In the data rows, zero lies at 4.5, halfway between 4 and 5.
Some points:
[4 6 7 5 6 3 2 5 3 9 4 4 1 6 4 4 5 6 5 4 2 2 6 5 4 6 5 1 5 2 5 5 6 4 4 3 6
 1 6 8 6 7 7 3 4 6 6 7]
[6 3 4 3 7 4 2 3 9 4 6 5 6 6 4 6 4 4 4 7 7 6 6 3 6 6 7 6 5 3 5 6 3 5 4 3 3
 2 2 6 6 4 3 4 4 6 6 6]
[3 5 8 5 5 5 7 6 3 5 4 1 4 6 6 4 2 3 3 4 2 4 5 4 5 7 2 6 3 4 4 1 4 5 4 7 4
 6 7 1 8 2 6 3 7 5 6 6]
[7 2 7 4 5 5 7 4 6 8 3 7 4 5 4 8 3 3 5 5 1 5 5 5 7 3 7 2 5 7 4 6 3 3 6 6 5
 8 2 6 5 7 3 4 8 2 4 3]
[2 6 5 3 5 2 5 5 3 6 6 7 6 4 6 5 6 5 5 7 6 2 4 5 7 5 7 6 2 4 4 6 5 4 8 4 6
 3 6 1 6 5 2 4 6 5 3 6]
[5 5 5 4 3 4 7 4 3 5 2 7 3 4 5 5 6 6 6 5 8 4 5 4 6 6 0 5 1 8 6 1 2 6 4 7 5
 4 5 8 2 5 1 4 4 6 6 6]
[5 3 5 3 3 7 0 5 6 4 4 3 4 3 4 5 6 1 5 5 8 4 5 5 4 4 4 1 5 4 4 6 5 5 2 4 2
 4 3 7 8 4 5 1 2 3 0 4]
[6 5 6 5 1 4 5 4 1 3 2 3 2 4 5 7 8 6 4 6 5 6 4 3 4 9 8 7 5 5 4 5 5 1 5 6 5
 2 3 0 5 3 3 5 4 5 5 4]
[4 4 1 6 5 6 5 8 6 3 3 5 5 8 4 2 3 7 5 4 5 6 5 3 3 5 6 2 4 6 4 5 5 4 3 6 9
 3 6 4 3 3 4 4 4 5 3 6]
[6 3 3 4 2 6 1 4 5 7 3 5 6 5 2 7 4 4 4 4 3 1 6 3 8 2 5 5 4 4 4 4 1 5 2 2 4
 5 5 2 2 3 5 4 6 5 2 7]
[8 4 3 2 4 3 4 1 7 5 5 5 4 5 5 4 7 4 4 4 0 5 2 7 0 6 5 3 1 5 5 3 5 4 7 2 6
 5 2 7 6 2 5 5 8 4 5 4]
[8 5 5 2 5 5 4 5 2 4 4 5 4 1 6 2 1 4 5 5 4 3 6 5 4 4 4 5 4 3 5 4 7 2 4 6 4
 1 5 3 7 5 2 9 5 1 8 6]
[4 4 4 4 8 5 0 3 6 8 4 2 5 6 5 5 5 3 8 4 7 5 3 5 4 3 2 6 2 5 5 5 6 2 5 6 5
 5 4 4 1 3 5 2 3 4 5 3]
[4 3 2 7 3 5 5 4 5 5 6 3 8 4 7 2 4 6 4 6 1 5 5 3 6 5 4 3 1 5 3 7 6 6 4 5 3
 4 3 5 2 5 1 2 4 4 3 6]
[4 4 4 8 3 4 6 4 2 5 5 2 5 8 6 4 7 3 4 6 4 4 3 6 4 4 2 1 5 5 5 3 4 2 4 5 3
 5 4 5 5 5 4 9 5 4 3 8]
[3 6 5 5 7 4 1 6 3 4 5 3 3 4 4 3 6 6 1 4 2 6 4 2 4 3 3 6 6 6 6 3 6 5 4 5 5
 4 3 2 7 7 2 2 4 3 4 5]
[4 3 6 3 5 2 7 6 5 6 3 3 4 4 4 4 3 3 3 4 7 5 0 5 5 0 3 8 3 3 3 7 4 5 4 4 5
 1 1 6 4 5 8 4 2 5 4 4]
[5 6 4 5 3 6 8 5 7 5 6 5 8 5 4 5 9 4 6 5 3 5 3 5 5 3 4 5 7 6 5 2 7 6 0 5 5
 5 6 3 5 9 4 3 5 5 6 4]
[3 3 3 1 6 5 4 1 5 6 3 3 7 3 1 5 4 6 6 6 4 7 6 3 4 6 2 6 3 5 4 3 4 3 3 6 5
 5 4 6 5 6 9 7 5 4 1 4]
[2 5 5 6 3 5 4 3 2 5 5 8 2 5 5 5 3 4 6 4 3 6 8 7 2 4 6 5 3 1 5 5 6 8 4 6 4
 4 2 4 6 4 4 7 5 4 6 1]
[4 2 3 2 5 3 3 4 5 5 3 3 6 2 2 2 7 2 0 5 7 5 6 8 9 5 1 3 6 5 4 7 5 6 7 5 6
 5 3 4 3 3 7 3 2 3 8 5]
[5 3 3 6 7 6 4 5 3 1 5 5 3 2 4 4 3 2 8 6 6 5 2 2 6 5 9 5 6 4 4 0 5 8 4 3 5
 7 4 4 1 4 7 4 5 1 5 9]
[5 5 8 6 6 0 3 5 1 3 3 5 7 7 5 2 4 4 5 3 4 2 8 4 2 3 5 6 3 6 5 4 4 4 3 4 2
 7 5 5 5 5 5 5 4 5 3 4]
[5 3 7 4 4 4 5 4 7 4 4 7 4 2 8 4 5 6 3 5 4 5 3 6 1 5 4 2 6 0 5 4 1 4 3 8 6
 4 5 5 2 6 5 4 7 4 5 1]
[8 3 2 5 6 3 4 6 2 6 5 4 2 4 7 5 4 3 6 5 3 6 5 5 5 6 6 7 7 5 5 6 2 5 3 5 6
 5 7 5 6 6 4 6 5 6 5 0]
[5 0 4 6 4 5 6 7 2 6 8 6 5 6 2 3 5 5 5 4 6 3 3 3 2 6 2 6 7 3 4 4 5 5 7 5 4
 5 6 4 7 4 2 3 5 6 5 4]
[5 2 6 3 4 6 5 3 4 3 8 8 1 6 4 3 3 2 4 4 0 3 5 5 4 5 5 4 5 5 2 3 6 2 4 5 5
 4 6 6 3 4 5 5 3 6 4 0]
[3 5 4 4 4 6 7 3 5 5 6 1 2 3 2 5 5 2 4 2 8 5 7 5 3 5 7 6 4 5 4 7 5 3 3 3 4
 7 6 4 2 6 2 5 7 6 4 8]
[5 5 4 4 7 3 7 5 2 2 6 6 3 2 5 5 2 5 4 5 6 4 3 7 5 5 5 0 4 5 6 6 5 4 3 4 5
 5 4 0 6 5 4 5 4 8 5 4]
[4 5 3 5 2 5 3 1 4 6 7 5 6 4 7 5 3 6 5 0 8 5 5 5 3 4 6 5 9 7 2 5 3 3 6 3 4
 4 4 4 4 5 7 2 4 4 6 7]
[3 4 5 4 6 2 7 3 3 4 3 4 6 4 3 8 2 5 2 4 2 2 4 5 1 5 5 4 8 6 7 4 7 7 5 5 2
 1 9 5 5 5 4 3 3 2 2 4]
[5 3 6 4 3 5 2 4 8 2 5 4 5 5 4 7 3 7 6 6 4 7 4 5 4 3 3 5 3 5 4 6 3 6 5 0 4
 7 5 1 3 7 6 6 2 5 6 6]
[4 4 4 1 6 8 3 7 5 8 1 7 5 7 5 3 4 7 4 4 8 7 4 5 5 6 5 5 4 4 4 3 6 5 3 0 0
 6 5 6 3 4 7 5 6 3 4 3]
[2 8 3 4 2 5 4 8 3 4 3 5 7 3 5 7 3 2 4 4 3 4 2 4 3 6 5 4 6 5 5 4 7 5 7 5 7
 6 3 4 4 5 2 8 3 8 6 5]
[5 7 3 9 2 4 3 9 4 0 7 5 7 5 4 7 4 6 4 4 5 4 3 8 5 5 5 7 4 5 4 6 6 4 5 7 5
 4 6 6 2 5 6 5 9 3 5 5]
[5 7 5 2 3 4 5 4 7 2 1 0 3 5 3 3 4 4 6 5 9 2 4 5 7 5 2 4 8 3 5 7 4 6 7 6 5
 3 2 5 3 5 6 4 4 3 3 3]
[2 5 4 6 4 7 5 4 6 2 4 4 6 4 4 5 4 4 7 5 4 6 6 5 6 4 4 5 8 4 6 4 3 0 4 0 3
 3 4 4 3 1 4 3 5 4 5 4]
[5 7 3 8 4 3 6 0 5 4 6 4 5 4 5 5 4 3 2 4 8 3 1 1 6 4 3 3 3 4 5 3 6 4 3 3 5
 5 7 6 6 5 3 6 6 4 5 2]
[5 8 4 7 6 5 6 7 8 8 8 5 5 4 5 5 3 7 4 8 5 2 6 4 4 5 5 5 4 4 5 4 1 5 4 5 4
 8 3 5 4 4 4 4 0 3 3 4]
[5 6 3 5 5 6 6 5 3 2 5 3 5 3 5 4 6 6 3 4 4 5 6 7 6 2 8 4 3 4 4 0 5 6 8 5 4
 3 4 3 5 6 3 6 3 8 4 4]
[5 5 6 6 6 6 5 4 5 3 6 6 4 5 6 4 6 8 6 1 2 4 3 3 7 5 3 6 5 5 7 7 3 5 4 5 6
 6 6 8 6 1 4 5 0 3 3 7]
[5 5 3 3 5 3 5 5 6 4 5 7 2 3 5 2 7 4 6 6 2 7 4 3 3 1 7 2 4 4 3 8 3 6 6 8 3
 5 7 5 6 2 6 6 6 5 6 2]
These points spread out most along one direction. Take the direction at right angles to it along which they spread out most. Go by this last direction. How far along it is each point below, from 0 to 99? 50 is the average, and the first point above lies past it. One standard deviation of the points above along it is 16.
[5 3 7 4 4 4 5 4 7 4 4 7 4 2 8 4 5 6 3 5 4 5 3 6 1 5 4 2 6 0 5 4 1 4 3 8 6
 4 5 5 2 6 5 4 7 4 5 1] 80
[5 3 3 6 7 6 4 5 3 1 5 5 3 2 4 4 3 2 8 6 6 5 2 2 6 5 9 5 6 4 4 0 5 8 4 3 5
 7 4 4 1 4 7 4 5 1 5 9] 29
[4 6 7 5 6 3 2 5 3 9 4 4 1 6 4 4 5 6 5 4 2 2 6 5 4 6 5 1 5 2 5 5 6 4 4 3 6
 1 6 8 6 7 7 3 4 6 6 7] 68
[4 4 4 4 8 5 0 3 6 8 4 2 5 6 5 5 5 3 8 4 7 5 3 5 4 3 2 6 2 5 5 5 6 2 5 6 5
 5 4 4 1 3 5 2 3 4 5 3] 57
[7 2 7 4 5 5 7 4 6 8 3 7 4 5 4 8 3 3 5 5 1 5 5 5 7 3 7 2 5 7 4 6 3 3 6 6 5
 8 2 6 5 7 3 4 8 2 4 3] 78
[4 4 1 6 5 6 5 8 6 3 3 5 5 8 4 2 3 7 5 4 5 6 5 3 3 5 6 2 4 6 4 5 5 4 3 6 9
 3 6 4 3 3 4 4 4 5 3 6] 39
[8 3 2 5 6 3 4 6 2 6 5 4 2 4 7 5 4 3 6 5 3 6 5 5 5 6 6 7 7 5 5 6 2 5 3 5 6
 5 7 5 6 6 4 6 5 6 5 0] 67
[3 5 4 4 4 6 7 3 5 5 6 1 2 3 2 5 5 2 4 2 8 5 7 5 3 5 7 6 4 5 4 7 5 3 3 3 4
 7 6 4 2 6 2 5 7 6 4 8] 31
[5 8 4 7 6 5 6 7 8 8 8 5 5 4 5 5 3 7 4 8 5 2 6 4 4 5 5 5 4 4 5 4 1 5 4 5 4
 8 3 5 4 4 4 4 0 3 3 4] 46
[5 7 3 8 4 3 6 0 5 4 6 4 5 4 5 5 4 3 2 4 8 3 1 1 6 4 3 3 3 4 5 3 6 4 3 3 5
 5 7 6 6 5 3 6 6 4 5 2] 40
